Where one turn sends some rows of the set: a few examples, then the rows asked
sab: 13.7  1.4  -5.6  33.5  -10.2  -9.9  -16.3  -2.4  -3.4  -1.5  0.9  30.0
sese: 5.5  7.4  9.7  2.0  3.5  8.3  -9.3  13.7  7.2  -11.1  9.4  23.0
Mitos: -18.6  -12.3  -22.0  40.7  11.8  -3.8  -2.9  7.1  2.8  -7.1  5.0  31.8
kipu: 2.9  -3.2  14.4  -2.7  0.3  -9.2  5.2  13.0  -4.6  -16.3  -30.9  33.6
pavo: -1.5  -6.6  -13.7  27.3  16.1  -16.9  6.4  33.2  -23.4  -1.9  -26.5  50.9
vil: -3.1  -4.8  -4.7  9.6  22.2  -6.5  11.7  44.7  -17.5  -8.0  -20.9  48.5
vebo: 11.2  -32.9  5.5  11.2  -6.7  -7.8  2.6  15.1  -11.6  3.8  19.1  41.8
fiv: 1.2  -19.9  -17.5  17.1  -14.9  23.8  1.9  11.9  -11.6  -20.1  1.9  41.0
rif: 2.6  -17.9  -3.8  19.0  12.2  -15.3  5.4  30.9  -2.6  -4.6  28.8  44.2
bap: -4.5  -1.2  -2.5  -6.6  1.5  -21.8  1.4  22.3  -24.1  -28.7  -15.4  47.4
gen: 11.0  -11.3  -9.4  26.8  -1.4  20.7  11.1  25.5  10.4  -16.6  6.0  37.4
muku: 1.3  -6.5  -0.8  23.2  17.9  -3.8  11.5  32.2  -10.1  0.5  -35.0  40.9
Pubip: 0.4  6.7  -17.0  10.1  -1.7  -11.2  -17.2  16.8  -18.1  -21.3  22.0  42.3
vofe: -27.0  -23.1  -8.3  12.7  8.2  -0.7  -6.3  0.2  -7.2  -3.2  6.4  28.2
bugit: 4.5  -7.1  -3.3  18.3  -8.4  -26.5  -1.8  4.1  -20.2  -15.5  -31.0  43.4

vofe goes to -> fiv
sab goes to -> sese
And these:
kipu goes to -> bap
gen goes to -> rif
pavo goes to -> muku

Where one turn sends some rows of the set: a few examples, then the rows asked
Zudir: 13.2  -12.8  1.3  15.6  48.9  44.2  2.6  -3.2  25.8  5.8  1.9  -10.4  29.6  7.1  0.4  13.5  10.1  32.5
lomem: 13.3  -10.5  5.5  -4.4  72.3  15.6  -10.6  -2.2  13.9  25.4  -8.3  -2.6  47.6  8.2  12.6  17.6  13.4  7.2
pudo: 29.5  -11.8  10.4  -3.1  39.3  30.2  4.1  4.4  -15.2  19.9  6.6  -3.1  12.0  -13.9  -10.0  30.5  16.5  16.6
meru: 1.6  -12.5  -4.4  -16.9  49.9  15.8  7.9  -7.7  29.3  52.0  9.3  -8.9  23.7  7.6  -2.3  7.8  7.9  9.2
Nelo: 26.6  -11.1  -9.9  1.7  22.7  5.1  -10.2  14.5  3.2  -4.1  -0.3  -14.1  45.7  10.3  -4.7  22.2  7.0  -5.4
ruko: 13.7  -14.1  -3.9  0.3  71.2  24.3  -5.1  -16.2  -2.8  11.1  -4.4  -7.2  12.6  2.5  3.6  11.4  7.4  -19.5
Tifam: 10.1  -13.2  0.6  -13.7  54.4  39.4  2.0  4.6  -16.0  32.6  1.8  -17.7  1.2  4.1  -1.5  9.7  11.0  6.6
dakub: -6.8  -15.9  -8.1  -9.7  19.8  11.8  14.0  -2.6  29.5  19.7  -6.0  -12.1  12.3  -0.2  10.2  -7.8  0.8  11.4
gezik: 20.4  -9.2  -1.5  5.2  28.9  23.1  -8.9  6.0  -4.7  12.5  -0.9  -32.0  39.3  34.8  -12.5  17.4  16.3  21.7
tuge: -8.2  -19.0  -5.8  -5.1  57.1  9.6  6.9  -1.0  -12.6  -2.0  1.6  4.7  30.4  -8.5  -0.6  -1.1  7.2  -7.6
Magop: 8.9  -15.6  6.5  -10.8  54.5  3.9  8.9  2.9  -7.5  14.8  -6.2  -11.9  49.1  8.4  -1.6  17.4  12.8  -24.1
Ruro: 25.6  -20.8  3.3  -20.1  19.1  1.5  -3.5  5.3  -8.0  27.3  15.2  -0.1  41.5  2.5  9.8  21.0  -0.7  6.2
suf: 5.2  -10.6  -33.5  -12.9  26.0  31.0  -7.5  -24.5  -10.1  15.6  3.1  -9.8  30.7  6.0  3.3  11.4  7.4  -1.7
zofi: 12.7  -14.8  5.5  -16.8  6.2  -3.0  8.6  5.8  29.1  19.8  -2.6  -11.3  22.6  6.1  -4.4  15.4  9.9  14.0
gebuf: 12.9  -18.7  25.9  -23.3  52.8  14.8  -1.3  -13.4  -8.9  21.7  15.4  0.0  25.7  6.1  -2.6  7.4  12.1  24.5
sadur: 22.4  -6.7  0.9  9.5  55.3  4.1  0.9  -21.2  -15.0  10.3  -1.9  -17.0  19.2  5.2  -14.2  24.7  19.1  -17.8
Daded: -3.6  -12.9  -9.4  21.4  22.0  14.7  7.7  -16.1  9.0  9.6  -6.6  -25.0  9.9  1.6  12.9  -10.0  -2.2  0.7
mul: -4.2  -4.1  5.1  13.6  69.8  -7.5  10.8  -17.0  -4.8  15.5  5.8  -13.1  26.0  1.8  0.7  10.6  26.0  15.6
tolab: 0.8  -9.7  -0.1  -5.2  59.1  2.3  8.4  -0.6  10.2  13.1  -1.3  1.8  36.6  -6.0  -27.6  17.6  22.9  -3.0
vun: 21.7  -13.0  -5.9  -5.0  55.3  14.1  -19.9  -6.7  -5.7  3.6  -1.9  4.9  15.8  -0.8  -18.9  21.2  11.0  -4.8
bek: 23.7  -9.8  4.4  25.1  29.1  24.5  -4.8  6.7  14.6  25.2  10.1  -13.5  4.8  18.2  -12.6  28.1  23.6  8.0
zisak: 9.0  -10.6  -6.6  -0.3  47.3  -3.7  -17.7  -0.3  -26.0  6.1  -2.1  -4.4  44.4  7.5  2.3  9.6  13.0  15.3
Kup: 8.9  -16.5  -9.1  26.7  30.9  35.9  -9.5  4.4  2.8  15.9  11.2  -7.9  -3.4  11.7  4.4  4.6  9.3  9.8
kidif: 19.2  -2.3  -5.0  10.4  41.0  35.3  14.9  -11.0  -20.6  33.6  -9.3  -27.8  21.8  -6.2  -8.0  21.4  15.9  0.3
Zer: 21.7  -11.6  13.2  14.4  20.9  5.1  19.9  -2.5  13.8  31.5  -13.0  -19.6  45.1  2.4  14.1  20.5  6.6  20.1
sefu: 3.2  -13.9  -5.7  -1.4  15.0  14.8  -3.1  2.2  24.1  27.4  3.7  -28.8  39.1  33.9  6.1  4.7  7.1  5.1
Kep: 8.7  -14.1  2.0  -1.3  4.4  -0.2  23.9  -6.7  11.4  17.4  -4.5  -25.0  28.6  2.4  19.1  5.9  3.6  -0.4
kar: 22.3  -7.9  14.2  2.6  39.4  19.0  9.3  -29.0  -10.5  20.9  0.6  -4.2  50.8  -10.6  -4.1  15.3  11.3  20.6
Lan: 0.1  -7.7  1.9  -10.9  52.7  24.6  1.3  -26.6  -13.4  36.8  -3.7  -20.0  38.0  12.4  -7.1  -8.5  10.3  13.7
Bak: 1.4  -10.8  -9.6  -21.3  38.4  9.1  5.1  -21.8  -0.1  17.5  25.5  -9.9  2.3  12.4  -10.3  23.0  27.7  7.6
tuga: 7.0  -14.7  7.4  -7.9  32.8  11.0  -8.2  4.2  42.0  22.4  -0.4  -11.7  1.5  13.2  -10.5  7.0  9.5  12.8
matib: 3.9  -11.1  -1.6  21.1  18.1  15.7  14.6  -12.0  38.4  13.3  10.9  -10.2  32.8  2.2  2.9  14.0  12.9  22.3
Lete: 25.4  -14.4  2.2  27.7  27.1  31.6  -0.7  3.4  -1.6  23.9  5.1  -22.1  14.2  22.0  15.8  19.0  10.5  -8.8
bobav: 0.2  -24.0  6.9  0.7  14.9  5.7  6.6  2.6  10.2  1.6  26.1  -13.2  17.4  18.1  19.9  2.3  5.8  17.0
fatos: 32.9  -16.3  16.2  5.2  7.5  0.5  0.1  0.9  10.1  8.5  -2.6  -19.4  30.3  8.3  10.0  23.3  3.4  -3.4
neso: 24.0  -13.0  -1.9  -11.3  37.8  25.6  13.0  -26.1  13.6  17.7  12.9  -5.8  31.5  0.6  14.8  39.7  17.7  -6.7
zal: 6.0  -19.6  15.1  -4.4  30.8  -3.4  7.9  9.9  15.3  24.4  6.7  -3.8  10.4  6.6  -0.1  8.9  12.1  40.5
sog: 7.1  -16.5  14.2  13.3  45.3  21.2  17.1  -5.2  -8.6  -1.1  18.2  -31.3  15.8  22.3  16.6  7.0  13.4  19.7
dos: -2.2  -9.6  -14.1  13.0  26.8  -0.8  24.0  -24.3  -10.0  26.2  12.7  -11.9  27.0  -13.4  3.9  1.3  5.3  11.4
pef: -4.7  -17.9  -7.9  0.9  27.5  13.4  5.2  3.3  -1.3  32.8  -12.5  -22.1  24.6  15.3  18.7  -13.1  -3.3  22.2
bakil: -7.9  -7.7  -12.7  17.1  42.0  0.7  17.7  -7.3  -1.8  -2.8  10.2  -31.3  14.4  7.7  2.6  -1.0  14.4  -7.1
doro: 6.9  -12.9  0.1  -4.2  59.0  19.4  2.2  9.0  44.2  8.8  5.8  -6.5  17.8  5.6  0.0  14.4  13.0  0.3

meru goes to -> dos
fatos goes to -> tuga
sog goes to -> gezik
And these:
dakub goes to -> Kep
doro goes to -> bakil
matib goes to -> bobav
zal goes to -> pef
tolab goes to -> tuge
mul goes to -> zisak
kidif goes to -> pudo
bek goes to -> Kup
neso goes to -> Bak
sadur goes to -> vun
kar goes to -> gebuf

